[100 147 145 117 131 115 134] out 117, 147

[[131 120 119 125 131 149 124]
 [134 121 108 124 135 157 137]
 [130 119 124 124 129 144 120]] out 124, 157

[[124 100 119 144 117 137 125]
 [118 116 136 131 126 141 120]
 [133 149 123 120 135 140 121]] out 131, 149

[120 138 142 144 153 142 117] out 144, 153

[115 118 118 153 130] out 118, 153

[119 109 137 103 145 149 130] out 103, 149

[153 146 148 148 143] out 148, 153

[145 105 138 132 148] out 138, 148

[[120 105 117 123 109]
 [134 120 118 136 124]
 [138 131 114 143 137]] out 118, 143
---
[[147 103 128 114 138]
 [153  99 122 115 129]]
147

[[123 125 126 145 114]
 [144 134 151 132 124]
 [106 150 122 137 125]]
123

[[119 132 152 134 110 117 130]
 [132 106 136 114 153 120 118]]
119

[115 157 111 136 142 146]
115

[138 149 108 124 113 102]
138

[[149 106 130 117 139]
 [105 149 132 114 129]]
149

[141 131 151 134 131 122]
141

[130 104 109 152]
130

[138 151 142 108 142 111]
138

[111 110 149 148 126]
111
---
[121 131 115 151 130] → 130

[[122 129 137 128 129 105 154]
 [134 128 128 137 127 105 115]] → 129

[[131 116 132 131]
 [128 155 111 118]
 [125 143 130 112]] → 128

[114 103 155 125 128] → 128

[130 130 120 114 150 117] → 150

[[134 117 120 137 120 123]
 [145 144 125 124 132 153]
 [151 119 133 141 135 144]] → 120

[126 103 128 131 129 129 132] → 129

[112 151 120 158 103 155] → 103

[150 135 122 136 111 141] → 111

[[139 106 147 130 141 120 121]
 [142 107 144 126 141 116 118]
 [138 119 140 131 153 115 117]] → 141
---
[[133 124 129 110 133]
 [128 142 106 131 133]] Answer: 131

[152 129 141 107 120 117 143] Answer: 117

[145 151 147 137 139 113] Answer: 139

[120 100 129 124 125 122 115] Answer: 122

[156 121 151 139 114 124 122] Answer: 124

[[117 120 134 140 129 128]
 [122 106 123 138 137 139]] Answer: 137
---
[[131 115 134 111 126 137 128 130 144 128 135 112]
 [141 119 142 106 134 132 119 121 150 119 143 108]
 [119 117 122 126 119 140 140 142 130 139 122 126]
 [145 124 145 109 138 128 116 117 150 116 146 111]
 [143 149 137 149 144 118 120 119 126 121 138 146]
 [122 116 124 122 120 140 137 140 133 137 125 123]
 [117 115 120 126 117 142 142 145 128 141 120 126]
 [114 118 117 134 116 141 145 147 123 144 116 133]] ans = 134

[[129 128 129 133 130 134 129 133 128 133 129 126 127 134 126 134]
 [140 139 141 120 111 123 111 127 113 119 141 135 138 139 135 127]
 [124 118 124 144 126 148 126 147 107 140 127 113 113 152 113 149]
 [125 122 125 139 132 141 131 139 124 138 126 120 120 140 120 140]
 [133 137 132 123 137 121 137 119 155 126 130 140 141 113 140 118]
 [144 146 145 112 111 114 111 118 123 114 143 144 147 129 143 118]
 [140 140 141 120 113 123 113 126 117 120 140 136 138 136 135 126]
 [121 119 119 142 144 142 143 138 140 142 120 120 119 131 121 139]] ans = 129

[[129 110 116 123 115 132 127 129 117 125 130 145 145 122]
 [130 139 137 123 122 133 125 119 106 122 125 146 118 135]
 [127 117 136 120 125 117 133 137 130 131 141 128 123 130]
 [119 129 139 126 136 110 146 139 126 115 116 122 124 114]
 [120 123 128 125 130 126 134 130 137 126 132 122 134 127]
 [109 138 137 123 134 121 131 130 145 131 135 129 120 123]
 [128 120 138 138 133 118 136 112 127 131 136 130 122 145]
 [140 124 132 125 127 119 157 136 126 133 121 130 128 121]
 [142 111 137 147 125 119 123 136 124 142 141 136 119 132]] ans = 116

[[132 123 117 131 138 113 118 111 144 105 118]
 [146 152 124 115 147 113 124 136 108 112 130]
 [119 120 115 105 140 125 141 125 132 147 130]
 [139 152 127 106 125 150 132 149 115 110 108]
 [117 142 147 118 108 151 135 131 126 114 127]
 [128 152 134 145 116 109 107 140 109 116 122]] ans = 117

[[106 149 102 130 127 145 120]
 [126 125 156 120 127 130 141]
 [133 122 127 121 138 128 151]
 [109 123 132 125 133 148 121]
 [144 113 129 125 134 139 140]
 [131 117 150 128 124 132 127]
 [108 121 127 140 105 140 117]
 [131 128 153 125 140 121 142]
 [115 125 133 128 136 128 116]
 [125 137 128 130 116 141 119]
 [144 114 114 136 131 123 139]
 [129 128 124 138 155 137 142]] ans = 102

[[129 131 142 126 108 136 123 112 131 140 124 130 145 138 122]
 [130 121 135 133 133 128 127 136 128 134 132 120 122 138 140]
 [129 133 125 126 135 120 132 118 123 131 123 135 142 141 125]
 [128 132 132 121 128 128 121 123 120 147 136 125 135 112 122]
 [131 131 121 133 121 125 128 137 142 120 132 127 116 124 133]
 [118 102 147 117 132 124 115 146 119 123 142 121 136 114 139]
 [126 137 127 126 130 131 127 124 133 121 122 122 145 127 130]
 [141 129 128 130 141 129 120 125 127 124 119 133 134 135 143]
 [139 135 119 136 119 134 126 117 108 127 120 133 148 126 126]
 [125 141 129 109 129 141 129 136 135 153 122 122 128 121 131]
 [127 124 141 140 131 133 126 132 123 125 131 129 142 131 122]
 [137 129 129 121 119 130 122 126 119 120 135 134 129 137 124]] ans = 142

[[107 136 129 132 125 119 136 131 115]
 [141 107 113 112 133 124 123 127 128]
 [137 115 114 118 134 130 122 134 121]
 [127 122 127 112 130 103 128 123 139]
 [136 126 133 114 132 106 125 121 145]
 [129 128 142 120 134 108 131 114 145]
 [140 118 112 132 132 155 120 139 113]
 [126 119 107 123 129 135 127 136 116]
 [116 128 120 136 129 129 130 133 111]] ans = 129
---
[[115 104 136 133 129 104]
 [135 136 134 127 122 137]] value 127

[150 128 112 112] value 128

[[130 119 118 131 131 137]
 [149 109 125 106 124 124]
 [125 129 124 120 128 129]] value 120

[153 139 141 143 109] value 141

[129 129 150 130 131 128 130] value 131

[118 133 128 133 110 155 138] value 110

[152 130 122 135] value 130
---
[134 130 118  98 129 146] >> 130

[[130 124 145 137 109 147 142]
 [137 104 114 120 129 117 119]
 [133 126 149 143 115 140 146]] >> 126

[157 113 118 121 134 131] >> 113

[126 147 109 138 113 106 122] >> 147

[117 110 153  98] >> 110

[103 109 140 126] >> 109

[123 137 127 151 110 136] >> 137

[100 112 138 103 120 136 122] >> 112

[115 150 117 112 101 128 134] >> 150
---
[142 140 123 138 126  98] | 98
[145 104 138 137 133 110 110] | 110
[104 133 139 127 146 102] | 102
[129 116 154 147 145] | 145
[156 120 134 132] | 132
[124 150 139 123] | 123
[ 99 129 118 134 143 106 123] | 123
[137 128 117 150 123 118] | 118
---
[141 122 125 127 116 106 120] >> 120
[116 120 153 125 132] >> 132
[117 133 156 123 127] >> 127
[149 125 122 126 127 130] >> 130
[112 147 101 119 112 130] >> 130
[155 133 147 124] >> 124
[130 129 100 101] >> 101
[114 100 141 125 102 152 104] >> 104
---
[117 101 140 128 136 134 149]	117, 149
[109 147 117 104 124 150]	109, 150
[121 126 105 136 101 157]	121, 157
[152 128 153 130 120 121]	152, 121
[114 157 152  98]	114, 98
[145 140 102 122 108 148 121]	145, 121
[138 111 143 155 109 138 147]	138, 147
[112 131 125 131 133 146 106]	112, 106
---
[[148 141 155 130 133 136 115]
 [127 124 125 111 110 142 127]
 [122 122 129 123 122 132 130]] --> 124

[[109 120 122  99 128 132 127]
 [109 145 120 118 129 155 142]] --> 145

[[133 124 144 129 107 131]
 [137 128 134 151 119 127]] --> 128

[[143 138 110 105 129]
 [108 148 134 129 116]] --> 148

[[137 129 151 143 137 133]
 [133 132 110 137 131 142]] --> 132

[[122 140 129 122 138 149 124]
 [120 141 129 121 138 152 122]
 [123 139 129 123 138 148 124]] --> 141

[[153 139 128 113 128]
 [119 116 152 141 131]
 [146 142 104 112 102]] --> 116

[[110 135 131 123 139]
 [116 130 122 126 128]
 [115 103 118 119 128]] --> 130
---
105,132,140,124,136 result: 105, 136

157,148,112,120,135,131 result: 157, 131

102,142,111,136,155
149,123,153,134,111
126,126,129,124,133
result: 102, 133

143,141,112,151,100,123 result: 143, 123

153,146,144,125 result: 153, 125

127,126,117,106,136 result: 127, 136

134,120,115,121
149,139,110,133
141,118,121,122
result: 134, 122

142,147,144,101,147,150,114 result: 142, 114

142,130,106,152,99,143,135
134,115,135,138,125,143,135
result: 142, 135

149,128,127,126 result: 149, 126
